Here is a table of points, one per row:
[ -2 -42  12 -32  -8 -32  31  -8  -5   2 -14   0]
[ 20 127 -81   7  44   4  40 -14 -84   0  28  10]
[ -4 -15  61  40 -25  38  34  39  17   2  -9 -31]
[-58 -67 -67 -19  40  -1 -16 -41   6 -22 -17  -7]
[-38  75  -6  13  -3  47 -25 -17 -43 -55 -44 -14]
[-29 108  30 -35  45  -6  10 -37  13  -4  10 -10]
[ 70 -15   0 -26 -35 -22 -31 -30  45   4  -3  14]
[-58 125  13  55 -70 -15 -45  -4  11   2 -28  17]
[ 49 -23  50   7  37 -13   0 -24  16  -7 -24   9]
[  68   -8  -20  -11 -106   75   -2   10    5  -23   43   25]
[ 13  34  25 -63 -13  32 -29   1  68 -28  19 -21]
[ 88 -56  22  22 -58 -16 -25 -83 -18   7 -13  32]
[-17  56  22  -9 -26  73 -41  20 -29 -14 -32  -3]
[-10 127  -4 -55  15  44   8 -52  -4  32  31 -36]
[-31 127  39  17   1  11 -53 -30  10  27   5   8]
[-15 -81  17  57 -49   7  51 -33  -2  34  13 -38]
[ -1 -46  66  17  -1 -36   0  -7  11 -24   6 -11]
[-16 -84  -1  -7  17  22 -57 -28 -21  28  21  -5]
[ 95  -9 -45   3  13 -71 -35 -15   0  19 -22   3]
[-49  64  29 -73  15 -54 -13  13   7   9  -7  -8]
[-38 127  44  25  -7 -18 -70 -25  36  35  -8  -6]
[-45 -13   5  -9  42  -3 -32  52  22   9  23  23]
[ 17  -9  35 -35 -41  47  15  40 -23  -7  19  -5]
[-25 -30  22  12   8  27   7  36  12  21  -3  10]
[ 91  15 -28  -6 -15  20   2   8  26   6  -5  -8]
[ 61 -14  23  66  22  11 -14  27   1  -9  -4  -7]
[  5 -23  39 -36 -15  21  -6  18  -7 -15  11  -8]
[-79 -56 -96  44  24 -24 -21  -4  27  -7  41  16]
[-32  88  31 -26  15  15 -20  -6 -24  13   7   4]
[ 49  25 -13 -22   9   9  -2  44  23 -14   4 -12]
[ -7  82 -13  70  50 -24  29  13 -76 -19  24   4]
[ 75  16 -48  16 -29  36   1  24 -29   0  -4  -9]
[ 68  37 -22  80  86   4   8  11  26   7  -7 -15]
[-44 -63 -20  78 -15  13 -15   1  31 -21  -4  -5]
[-36 -21 -13 -87  19 -16  35  10  -9   8  -5   1]
[-23  38  32  44 -11  25  36   5 -27 -11  15  14]
[ 46  -4  59  36   3  75  17 -57  29 -37  30  37]
[ -6  39  41   3  31  18   8   4 -35 -17  18   8]
[ 83  79 -55 -77 -33  -4  62 -43  82   2  10  33]
[-12 -20  33 -60   2 -25 -14  -5  -4 -42 -10   2]
[ -8 -61  38 -12   7 -39   0 -15   0  -8  -4 -21]
[ 54   3  25  58  60   8  20 -23   3 -11   1  -5]
[-15  97  19  -3   2  58 -44 -11 -14  22  -2 -20]
[-93 123 -50  24 -92 -66  55 -46   2 -14 -22 -12]
[-26 -27 -41 -93 -12  -8 -39  -6 -20 -53  35  -2]
[-82 -58 -97  60   8  16 -16 -14  29 -18 -14   4]
[ 92 -21 -58 -10 -56 -52 -29  -9 -52   9 -21  11]
[-56 -46 -41 -54  60 -24 -27 -15  -2   5  -5  22]
[-76 -35 -72  64 -40 -37  31   8  36 -18  55  -4]
[-45 -20 -15  37  -2  19  -5  43  21   2  -4  16]
[ 73  59 -69  55 104 -33   1  16  36  14 -11 -20]
[ 31 -68  32 -12 -24 -11 -24  -1 -24  32  -8   0]
[-22 -21  37 -24   6 -27  51  19   1  17   8  27]
[-26 -28  22 -41   5 -34  50   7  -5   6   1  12]
[-42 -28 -32 -73  33   7 -11   5  -1  -5   0  17]
[ 46 -40 -33   9 -40 -38 -24  47 -32  18  -5 -19]
There is one direction along which these points spread out most. For each point below, how far along it does it lie, from 0 to 99? The average is 50, and the first point in the table lies past the average.
[-18 -42  25  -7  12   5  34   9  -8  41   4  26] 62
[-61 -16 -53  55 -16  34  14  26  19 -14 -29  19] 56
[ 12 -55  58  22  -1 -34  39 -35 -46  -4 -14  27] 65
[112  80 -88 -21   4  30  59 -26  30  12  -5   0] 36
[-19  42  61 -14   7 -18 -26  19  10   7 -12  18] 41
[-54 120  31  73 -71 -72 -19  15  29  39  34 -11] 23
[ -9 -24  57 -20  13 -34  -2  11  23  -8  -4  -5] 58
[ 59 -47  52  -4  -6  -9 -10 -25   5  -1 -12   2] 65
[  6 -68  60  23  20  10 -17 -14  -6  19  10  -4] 67
[-12 -49  42   1 -14 -56  43  -3 -20  16   1  -3] 65
[-12  -8  43  22   1 -39  17   6  -9 -28  22 -13] 54
[-46 -89 -76 -30  -2  28  15 -76 -16  30  -5 -32] 72
[ 43 -33  69  67  37  19  16 -22  19 -25   2  -6] 60
[-27 -60 -10   3  -8  34  38  -9  -8  15  -6 -56] 65
[  78   14 -103   -3  -19  -36  -38   61  -20   21   -2    9] 55
[-32 -34  -1  14   1  10   8  16  14  -9 -17   8] 60
[ 30 -40  46 -11  -6 -33 -19  -2   0 -21  -7  -9] 63
[ 45   7  10   2  51 -16   5   2  27 -17  -5  -4] 52
[ 44  11 -28 -43 -42  -2  -1  44 -18 -18   1  -8] 53
[-55  21 -15  -3 -33 -48  15   8  10 -35 -13 -11] 48
[-35 -15  13 -45  35 -17  12  30  13  23  -2  13] 55
[-14  52   5   6  42 -19  15   7 -48 -23   4  22] 39
[-38 -16 -17  -5  -2  67  12  14   8  -6 -79  16] 54
[-37 -30  -7   4  29  25 -16  31   9  13  -8  16] 59
[-34 -67 -43 -40  21  21 -11 -21 -14  -1   9 -18] 67
[ 32  12   0 -57  -3 -17 -10  40  29 -19   4 -16] 52
[ 17 -71   3 -22 -27  19 -34  18  -8   9   3 -21] 70
[ 38 -32  22   8 -33  32   6  28 -35  -4   6   7] 61
[-35   5   6 -16 -14  48  74  39  12  80 -16  12] 49
[-23 -87 -32  27  11  52 -58 -35 -15  40  26  17] 72
[ 51 -19  -8  45  13 -45 -24  22 -24  -4   4  -6] 60
[-36  17  -7 -39   0  27  40   7 -22 -17 -15  -6] 46
